One turn moves each row of this set onto another row. After a few examples, where does it send each row asked below?
q_173: [  0   4  -5  -1 -29  -2  -3 -16 -24  -1  -5  16  13   2   4   8  -3   6
 -13  -1   7  30  -8  23   0  -5   7   9 -16   1   2   4 -12   8 -13   9]
q_717: [ -2 -10  -6   8 -22  -6 -10 -21 -28   7  13   2  11  -3  -2  10   5   0
   0   7  -6  27 -22  15   9 -11  -2   3 -17  -2  -3   8 -12   2 -16  -7]
q_63: [-12   8  -4  -5 -18  -6  -5 -26 -14  -2  -7  11  19  -7   9  -2   4  18
 -10 -16   2  24  -5   5  23 -15  10  17  -9   4  -2   3 -13   8   4  16]
q_45: [ 16   4  11 -16   8   6   1   0 -13  11  27   8  -7   8  13   5   2  -1
   1 -16   3   1 -11  12  20  -4  15 -21  -2   5  -3 -10  -7  17  -8  16]
q_203: [ 18   3   3 -21   8  -7  -8   3  -8   3  29   9   9  11  17   3  -3  -3
   6 -11   3  -7  -6   8  15  -9  19  -7   7   4   5  -5   3  17  -5   6]
q_887: [ 16   8   8 -14   0  -7   4  -3 -18  19  25  14  -3   6  15  -2   5  -2
  -7  -5  -1   6  -3  -1  20   2   7  -9   2   5   5 -16   0  20   6  14]
q_523: [  4  -3 -10   7 -18 -11  -5 -20 -18   5   3  16   7  -3   2  -2 -12  -1
  17  -1   3  17 -25  23  -1 -12  -4  15 -14   7  -8   3 -25  14 -11   5]
q_460: [ -5  -5  -7   9  -1   5 -11 -28 -20   5  12   1  10  -1  -2   2  12   1
   3  -9 -15  25  -3  18  21 -11   4  -2   1 -11   8  13  -6  -1 -23 -15]
q_556: [ -8   1  -5   4  -6 -19  -8 -33 -19  16  12   4  10   3  -1   0   7   8
   8   0 -19  23 -10  -4  17  -9   5  -2  -9   2  -3   9  -4  -4  -4 -11]
q_58: [ 13   4   5 -16  -5   5   2  -2 -18  10  26   3  -3  -9  12  -3   3  -5
 -11 -16   7   0 -18   7  28 -14  11  -2  -5   7  -2 -15  -8  17   1  22]
q_645: [ -6  10  -6   1   0   9  -5 -26 -10  -2  -6  13   9   4   3   0   7   8
  -7 -16  -5  23  12  25  13 -10  22   5   0  -7  10  10  -6  -3 -20   2]
q_836: [ 15   2   8  -8  -4   7   6   6 -16  12  26  13  -3  -1  16   3   6  -9
  -7  10   3   7  -7  15  12  -3  13  -2  -7   3   4 -17  -8  12  -3  22]
q_792: [ 18   3   0 -19  -4 -14  -5   4 -13   6  29  12  12   4  21   1  -2  -7
  -1   2   5  -2  -7   4  13  -6  11   5   4   5   9 -11   4  19   5  10]
q_69: [ -3  17  -7  -6 -11 -19  -5 -34 -18  11  -5  13   9  12   0  -5  -2  14
  -8 -13  -8  23   2   2   6  -5  18   0  -7   5   1   5   2  -1  -4  -1]
q_360: [ 17  -2   2 -22  -3  -2  -8   5 -12  -2  30   4  12  -1  18   2  -5  -5
  -1 -11  12  -6 -19  11  20 -17  15   2   0   6   2  -7  -3  20  -3  14]
q_143: [ -2   2 -10   5 -11 -12  -5 -29 -17   5  -1  15  13 -12   6 -13  -2   2
  10 -13  -1  18 -12  11  17 -15 -11  24   1   2   2   0 -21  22  -2   3]
q_904: [ -3  -3  -5   8   4   4  -6 -19  -5  -2   2  14   7   2   6   2  -4   4
  29  -8  -2  13 -13  30   7 -16   5   7  -8   3  -7  10 -27  10 -20   6]
q_412: [-11  -7  -2   4 -13  -6  -9 -27 -21   2   9   3  20 -11   5   4  14  10
   2  -8 -10  28 -12   3  31 -15  -8  11  -4  -5   0   7 -16  11  -3  -1]
q_73: [ 19  -1  -1 -14   3   1  -4   9 -10   1  31   9   9   2  18   3  -2 -13
   1   7   6  -5  -7  18   9 -12  22   5  -1   2  10  -8   1  10  -6  12]
q_75: [ 15   5  -3 -18   5  -3  -7  -1 -10   2  30   3   9  -4  16  -7   0 -12
  -5  -9   3  -9  -6   7  21 -19  22   8   6   2  12  -9   6  11   0   8]
q_593: [  2   7 -13  10   9  -2  -6 -30 -10   7   2  14   0   3  -1 -11  -3  -4
  19 -14 -10  14  -2  26   6 -11   7   6   4  -4   6   8 -13   6 -23 -11]
q_760: [ -7   6   1  -5  -7   1  -5 -18  -7  -4  -4  11  10  12   5  12  -2  19
   6 -11   1  21  -8  20   5 -11  24  -5 -19   6 -11  13 -18  -3 -15  13]
q_615: [-12  -9   2   5  -2   0 -10 -20 -10   1  12   4  14   5   3  15  10  13
  18   0 -14  22 -14  13  19 -13   6  -7 -13  -1  -9  14 -20  -2 -14   0]
q_71: [ 12   8   2  -8   9  10   3  -4 -12  14  27   5  -8  -6  12  -8   9 -12
 -10  -5  -3   1  -1  12  23 -11  23  -2  -1   2   8 -15   0   6  -4  17]
q_886: [ -4  11 -12   5   4 -21  -6 -36  -8  15   1  14   5   2   2 -17  -4   4
  20 -12 -12  11  -6   4  13 -13   4  12   0   6  -2   3 -12   8  -2  -4]

q_360 turns into q_75
q_556 turns into q_615
Now find these:
q_143 turns into q_593
q_63 turns into q_645
q_71 turns into q_836

One turn moves each row of this set onto another row. After a few examples, where does it send each row asked below?
q_997: [-11  13   1   4  -9  19  22   3  -7   1   3  -6   3  -3  10   2   6  12]
q_377: [  4   3  -7  14  10  -3   0  17 -18  -1   3  14  -2  -6   5  -2  -7  -9]
q_345: [ 12   7  14  14  -7   8   0   5   7  -4 -18 -16  -1  -5  13   7   4  -9]
q_357: [ -8   6  -2   5 -10  15  19   2   0   8 -12 -13   9  -3  15  -3   4  11]
q_668: [  8 -15  -9 -15  13  -1   1  -8  -9  -1  -7   0 -12 -14   9   0   6 -11]
q_96: [-12   1  -7   0   0   9  24  10   8   8 -13 -13  -1  -7  10  -5   5   9]
q_499: [-15   7  -4   0   1  12  26  12   1   1   2  -4  -7  -8   5   1   8  10]
q_881: [ 17  -3   0 -21  12  12   1 -13  -2   6 -17  -6   5  -4   9   7   7 -10]
q_780: [ 10  14   7   8  20   9   7   6  -4  23 -19  -3   5   8   4  10   4  -4]
q_491: [  4   3   0  23   5  -2   1   3 -25  12  -3   3  -5   1  10   0   0  -3]
q_333: [  2   3   9  -7   6   5   4   7  10 -17   9  -5  -8 -22   6   7   8  -3]
q_877: [  8   4  10  -5   9   6   6  11  22  -4 -14 -14  -4 -14   6   7   7  -7]
q_284: [  4  -7 -12  -8  15  -4  -2   9  -3   0   1   8  13 -19   9  -8  -8  -4]
q_800: [ 18   9   7  -3   8  17   4  -8 -16   6 -14   1  -6   8   4  16   9 -13]
q_680: [ 13   9   0 -11  16  11   0   6   4  10 -10   3  27  -6   7   3  -6  -4]
q_483: [ -1  -7  -6  -4  13  -4   0  -4 -16   3  13   5   3 -19  11  -5   2   5]
q_148: [ 13  19   4  11  11  12   3  14 -12   8  -8  10  12   6   2  10  -5  -9]
q_11: [  6   6  14  12 -11   7  -1   1  -5 -16   5  -7  -5 -13  13   7   5  -4]
q_413: [  5   4   1 -20  27   7   6  -1   4  15  -2  -1  14 -12   5   5   5   5]
q_495: [  9  -2  -2   2   9   4   3  -2 -22  -2  -4   6 -22  -1   4   8   7 -15]

q_96 turns into q_499
q_413 turns into q_483
q_148 turns into q_680
Now find these:
q_11 turns into q_345
q_800 turns into q_881

One turn moves each row of this set onto another row. After a few examples, where does it send each row asked below?
q_553: [  2  -4   4  18 -21  12   8 -24  35   3   4  15]
q_160: [ 14 -16   5  12  -4  10 -10 -18  21   9 -13  18]
q_797: [  4  -2  -5   7  15   6  15  -7  22 -15 -16  18]
q_200: [  7 -12   8  28 -20  13   3 -17  31  -4   9  14]
q_586: [  4  -2  -3  32  -3  -4   4   9  27 -10   6  16]
q_777: [ 11  -6 -18  19   5  -5   9 -12  23 -15   6   5]
q_366: [  3  -2  -3  20  -1  19 -18  -6  27  -4   2  12]
q_934: [ 13  -7   6  27  -9  10   7 -25  21  -6  12  17]
q_631: [ 15 -13   4  10   8 -12  15   1  18 -13   1  15]
q_468: [ -3  -5   3   2  -6  -6  13  -3  27   5 -22  17]
q_891: [ -2 -15   3  13   4  -2  -2 -17  32  16   5  18]
q_304: [ -7   1   0  -2  -2   2  14  -1  35 -13 -13   9]
q_156: [14  6 10 11 -7  9 -7 -6 27  5 -3 29]
q_785: [ -6  -3 -12  12  -5  -7   4 -21  24  -1 -12  -1]
q_346: [  7  -5  -8  13   4  12  19 -17  27  -5 -19  24]
q_127: [ -9  -7  -4  27 -11   2   1   0  31   5 -17  13]
q_912: [  9   1  -3  19 -12  15   8 -31  25  -4   4  15]
q_823: [  5  -5  -9  10  -3  15 -16 -13  31  -6   6   2]
q_292: [25 -8 -4  5 -7  9  0 -5 37 -4  9 21]
q_107: [ 17 -13   6  -1  -8  -2  -8 -20  26  -1   7   5]
q_180: [  7  -9   4  14 -10   8   2  16  27 -15 -12  11]
q_223: [  2 -12  12  15  12  -1   6   0  15 -19  -8  10]
q_244: [ 10  -4  -8   2   3   5   5 -11  15 -16 -19   3]
q_594: [ 10 -31   3  18  -5   4  14  -3  33 -12  -2  11]
q_411: [ -4   7   8   4 -17   2   9  -2  37 -14  -4  11]
q_111: [  5  -2  15  17   2  -1   2 -16   9 -19  -4   7]
q_983: [ -3 -23   7   8  -2   2  10   6  34 -13 -10   6]
q_225: [  5  -7  -3  13   8  -2   3 -12  34   9  15  23]

q_200 turns into q_934
q_292 turns into q_107
Now find these:
q_346 turns into q_411
q_366 turns into q_225
q_468 turns into q_180
q_127 turns into q_586
q_223 turns into q_797

One turn moves each row of this set onto another row. After a few examples, where does it send each row asked below?
q_542: [ -3 -17  -2  -3   5  -1 -12  -8  12  24 -15   7]
q_696: [ -7  10 -11 -17  13 -12 -14 -18   5   3  -5  -5]
q_592: [-12  -3  -6   8   4  -2  -5 -19  20  21 -13   7]
q_970: [-10  -7   7   7   1   8 -14 -12  15  14   1 -11]
q_113: [  2   3 -29  -3  14 -10   5  -2  13   6   5 -10]
q_24: [-12   6   9  -3   1   8 -13  -3  17  17 -12   0]
q_853: [ -8   8   1  -9  -4   2 -10  15  16   1  -7  -3]
q_224: [ 12 -13  -5  -6  13  -9  16  -6  14   8   3  -6]
q_529: [ 24 -15  -7  -6   0   0  -3  -5  15  15  -8  -6]
q_727: [ 21 -18 -18  -5   4  -6  -6  -4  12   0  -1  -4]
q_610: [-14  -6   9  -1  13  -4   7  -5  15  16   0   5]
q_522: [ 17  -7  -6 -11   9  -7   6   7  12  -2   6  -2]
q_445: [-25  -8  -1  -5  12  -2  -6  -9  11   9 -10  -3]
q_536: [ 24  -8 -20  -1   4  -9  -3  -9  16   7 -10  -1]
q_394: [  9  -6 -10 -10  16 -12   8   0  10  -7   2  -9]
q_568: [ 21  -4  -6   3   0   0  -3  -4  18  -2  10 -11]
q_511: [-16   3   1  -8  -4   2 -19  -7  15  12 -17   0]
q_526: [-26   1  -3  -2   3  -5  -7 -16  15   4  -7  -4]
q_924: [  5   6 -19 -10   6   2 -11   9   9   4   2 -20]
q_532: [-18 -13 -21  -3   5 -11  -4  -4  12  -3  -7  -2]
q_531: [ 16   9 -26  -3   3  -3  -5   4  16  17  -5  -4]
q_721: [  0   6 -16  13 -10  -3  -4  -8  26  11  -8   6]
q_488: [ 11 -10   2  -4   4   4  -2  -4  12   2   7 -23]
q_263: [-14   5  -3  -2   0  -7  -2 -14  20  16 -15  12]
q_963: [  1  21  -3 -15   7  -6 -16 -13  10   9  -7  -2]
q_947: [  1  16 -14  -7   8 -12 -11 -25  12  11  -6   1]
q_582: [ 20   5  -2  -3   1   2 -10   1  15  -3   2 -17]

q_924 turns into q_531
q_488 turns into q_529
Now find these:
q_721 turns into q_532
q_696 turns into q_963
q_522 turns into q_568
q_610 turns into q_970
q_511 turns into q_263
q_24 turns into q_592
q_582 turns into q_536

